[[ 12  -4  72   7  16 -43  -5  30  26  -1  10 -51   4]
 [-17  41 -44  29  -6 -11  53 -38   2 -21 -36  35   5]
 [ 11 -21  69   4   8 -44 -10  21  12  12  35 -54  -4]
 [-22 -46 -11 -14  31 -35 -66  36 -42   0   0  25   1]
 [-15 -63 -60 -13   8 -18 -17 -13 -34 -24  26  31  -3]
 [-24 -65 -43  -7  17 -39 -34   3 -47 -12  20  29  -5]]
->
[[  4 -51  10  -1  26  30  -5 -43  16   7  72  -4  12]
 [  5  35 -36 -21   2 -38  53 -11  -6  29 -44  41 -17]
 [ -4 -54  35  12  12  21 -10 -44   8   4  69 -21  11]
 [  1  25   0   0 -42  36 -66 -35  31 -14 -11 -46 -22]
 [ -3  31  26 -24 -34 -13 -17 -18   8 -13 -60 -63 -15]
 [ -5  29  20 -12 -47   3 -34 -39  17  -7 -43 -65 -24]]

[[-38   8  20   7  -7  -8 -20 -19  -9  22   1 -10 -39]
 [  2  -4  20  13  20  39  25 -13  13   7  15  -4 -14]
 [  6 -15  29  15  27  55  40 -19  14  21  16  -3  -7]
 [ -2   1   5   0   4   3   2   4  -5  -5   4  -2  -3]
 [  5 -11   7   0   5  10  11  -5  -1  14  -2   1  10]
 [ -8  -3   8   7   2   3 -14  -2  -8  -3 -25   9  -5]
 [ 21 -20  -2   0 -31  -6  -6 -13 -16  14 -16  -2  -1]]
->
[[-39 -10   1  22  -9 -19 -20  -8  -7   7  20   8 -38]
 [-14  -4  15   7  13 -13  25  39  20  13  20  -4   2]
 [ -7  -3  16  21  14 -19  40  55  27  15  29 -15   6]
 [ -3  -2   4  -5  -5   4   2   3   4   0   5   1  -2]
 [ 10   1  -2  14  -1  -5  11  10   5   0   7 -11   5]
 [ -5   9 -25  -3  -8  -2 -14   3   2   7   8  -3  -8]
 [ -1  -2 -16  14 -16 -13  -6  -6 -31   0  -2 -20  21]]

[[-26 -28 -26   2  33  22 -40 -31  28 -29]
 [ 20  16  18  19  14  21 -14  10 -17 -12]
 [ 30  26  29  30  35  44 -23  12 -27 -33]
 [-42 -38 -39 -13  36  21 -34 -42  40 -33]
 [  7   9   7  30  61  61 -59 -12  -8 -55]
 [ 51  48  49  51  49  66 -38  22 -48 -43]
 [ 38  35  37  23   8  22  -1  25 -36  -6]
 [ 28  28  25   0 -42 -27  25  29 -29  49]]
->
[[-29  28 -31 -40  22  33   2 -26 -28 -26]
 [-12 -17  10 -14  21  14  19  18  16  20]
 [-33 -27  12 -23  44  35  30  29  26  30]
 [-33  40 -42 -34  21  36 -13 -39 -38 -42]
 [-55  -8 -12 -59  61  61  30   7   9   7]
 [-43 -48  22 -38  66  49  51  49  48  51]
 [ -6 -36  25  -1  22   8  23  37  35  38]
 [ 49 -29  29  25 -27 -42   0  25  28  28]]

[[ 12  21  32 -24 -25  17 -38  -9  60  34 -14 -44]
 [ 15  30 -15  30  27   2   8  -1  54 -17  12  42]
 [-18 -19   3  11   2   3 -17  59  19  11 -17  16]
 [  6  30  11  39 -38   5  -3  18  10 -55 -32 -12]
 [  1  -1   3   2  10  -2  -2 -11  -1   0   0  -2]
 [ -5  28  18  26 -39   4  -9 -16  14  -8 -33 -24]]
->
[[-44 -14  34  60  -9 -38  17 -25 -24  32  21  12]
 [ 42  12 -17  54  -1   8   2  27  30 -15  30  15]
 [ 16 -17  11  19  59 -17   3   2  11   3 -19 -18]
 [-12 -32 -55  10  18  -3   5 -38  39  11  30   6]
 [ -2   0   0  -1 -11  -2  -2  10   2   3  -1   1]
 [-24 -33  -8  14 -16  -9   4 -39  26  18  28  -5]]

[[-19 -32 -20  14  26]
 [ 66  34   0 -24 -23]
 [  8 -20 -20  15  27]
 [  1  -5 -10 -11   3]
 [ -5   1   6   4 -36]
 [ 21  18 -38  -5 -21]
 [-12 -11 -29  17  12]
 [ -6  23  34 -24 -15]
 [-12  12  -2  21 -40]
 [ 12   8  33  70 -19]
 [  3   6   5 -19  12]]
->
[[ 26  14 -20 -32 -19]
 [-23 -24   0  34  66]
 [ 27  15 -20 -20   8]
 [  3 -11 -10  -5   1]
 [-36   4   6   1  -5]
 [-21  -5 -38  18  21]
 [ 12  17 -29 -11 -12]
 [-15 -24  34  23  -6]
 [-40  21  -2  12 -12]
 [-19  70  33   8  12]
 [ 12 -19   5   6   3]]

[[ -1  42 -26 -26  61 -53 -49]
 [-32  61 -51 -15  54 -45   6]
 [ 16  21 -16  18 -48 -17  46]
 [-10   6 -52  20 -19 -37 -40]
 [ 50 -18  37  39  50  42  -7]
 [-14  -5  37  19  36  57 -29]
 [ 45  51   3 -20  -6 -51  51]
 [ -8   5 -32  49  10 -36 -28]
 [-39 -12  46 -58 -51 -60  12]
 [ 58  36   9 -23 -50  11 -50]]
->
[[-49 -53  61 -26 -26  42  -1]
 [  6 -45  54 -15 -51  61 -32]
 [ 46 -17 -48  18 -16  21  16]
 [-40 -37 -19  20 -52   6 -10]
 [ -7  42  50  39  37 -18  50]
 [-29  57  36  19  37  -5 -14]
 [ 51 -51  -6 -20   3  51  45]
 [-28 -36  10  49 -32   5  -8]
 [ 12 -60 -51 -58  46 -12 -39]
 [-50  11 -50 -23   9  36  58]]

[[ 45  59 -61 -60  59 -61]
 [ 59  52 -52 -62  56 -53]
 [ 59  52 -58 -60  57 -60]
 [-62  56 -56 -14  54 -58]
 [-52  35 -48  60  58 -54]
 [-55  58 -55  56  61 -59]
 [ 49 -55  59 -61 -57  58]
 [ 35  62 -59 -58  40 -54]
 [-46 -62  57  59 -60  55]
 [ 39  -3  61 -59 -61  61]
 [-62 -54  59  60 -59  60]
 [ 59 -58  61  52 -60  57]]
->
[[-61  59 -60 -61  59  45]
 [-53  56 -62 -52  52  59]
 [-60  57 -60 -58  52  59]
 [-58  54 -14 -56  56 -62]
 [-54  58  60 -48  35 -52]
 [-59  61  56 -55  58 -55]
 [ 58 -57 -61  59 -55  49]
 [-54  40 -58 -59  62  35]
 [ 55 -60  59  57 -62 -46]
 [ 61 -61 -59  61  -3  39]
 [ 60 -59  60  59 -54 -62]
 [ 57 -60  52  61 -58  59]]
---
[[ 17  16 -48]
 [ 51  47  -3]
 [ 48  50 -48]
 [ 48  50 -53]]
->
[[ 51  47  -3]
 [ 48  50 -53]]

[[  2 -15  13  19 -12 -31  14   3 -22  44   4   8]
 [ 17 -16   5  19 -24 -29   4   6  -1  37  -3   9]
 [-20  -5  17   6  12 -17  22  -4 -42  31  14   1]
 [  8  27 -20 -49  23  14  -6 -13   4 -16   8 -41]
 [  5 -33  24  47 -31 -48  19  10 -26  65   0  29]]
->
[[ 17 -16   5  19 -24 -29   4   6  -1  37  -3   9]
 [  8  27 -20 -49  23  14  -6 -13   4 -16   8 -41]]

[[ -8   4   4  -8   1   5  -3  15]
 [ -9  21 -17 -52 -25   3  28  -9]
 [  4   8 -10  -5   4   2   9  -1]
 [-27  61  -4 -11  25  70  -7   5]
 [-37  29 -56   1   8  -2  15  73]
 [ 12 -14  36 -20 -42  -2 -56  40]
 [  5   9 -23 -15  -6 -14   0  20]
 [-12  17 -61 -41 -20 -39  16  50]
 [  0  16  -2   2 -42  14  43 -20]]
->
[[ -9  21 -17 -52 -25   3  28  -9]
 [-27  61  -4 -11  25  70  -7   5]
 [ 12 -14  36 -20 -42  -2 -56  40]
 [-12  17 -61 -41 -20 -39  16  50]]

[[-47 -42   7 -35  55  55 -29 -52]
 [-62 -56 -60 -54  59 -51 -55 -56]
 [ 50  43  46  53  58  61 -55   8]
 [-28 -53 -45  58  54  52 -56 -55]
 [ 48  52  54 -54 -55 -58  57  53]]
->
[[-62 -56 -60 -54  59 -51 -55 -56]
 [-28 -53 -45  58  54  52 -56 -55]]

[[ -5  10  -5  43  18  36 -17  -9  18  16  28 -44  22  12   4]
 [-21  -5 -10 -31  42 -27 -39 -62  -9 -15  -6   7  47  55  16]
 [-10  -1 -13  31  30  17   5 -35  25  -7 -10 -23   9   5  14]
 [-13   0  -8   4  30   2 -25 -41   6  -3   5 -16  34  32  12]
 [ -8   8  -7  30  23  23 -17 -20  16   8  17 -34  24  17   5]
 [ -5   3 -15  47  26  32  16 -24  34  -3  -8 -34   0  -9  12]]
->
[[-21  -5 -10 -31  42 -27 -39 -62  -9 -15  -6   7  47  55  16]
 [-13   0  -8   4  30   2 -25 -41   6  -3   5 -16  34  32  12]
 [ -5   3 -15  47  26  32  16 -24  34  -3  -8 -34   0  -9  12]]

[[-36  -4]
 [-67   6]]
->
[[-67   6]]

[[-40 -17   9  19 -45  15 -27 -41  -2 -10 -44]
 [  9 -22  13  -2 -45  23 -20  -6  38   4 -24]
 [-18   5  24 -13 -45 -26  25 -41  -6  10 -58]
 [-25 -15  10  17 -45  26 -30 -34  14  33  -6]]
->
[[  9 -22  13  -2 -45  23 -20  -6  38   4 -24]
 [-25 -15  10  17 -45  26 -30 -34  14  33  -6]]
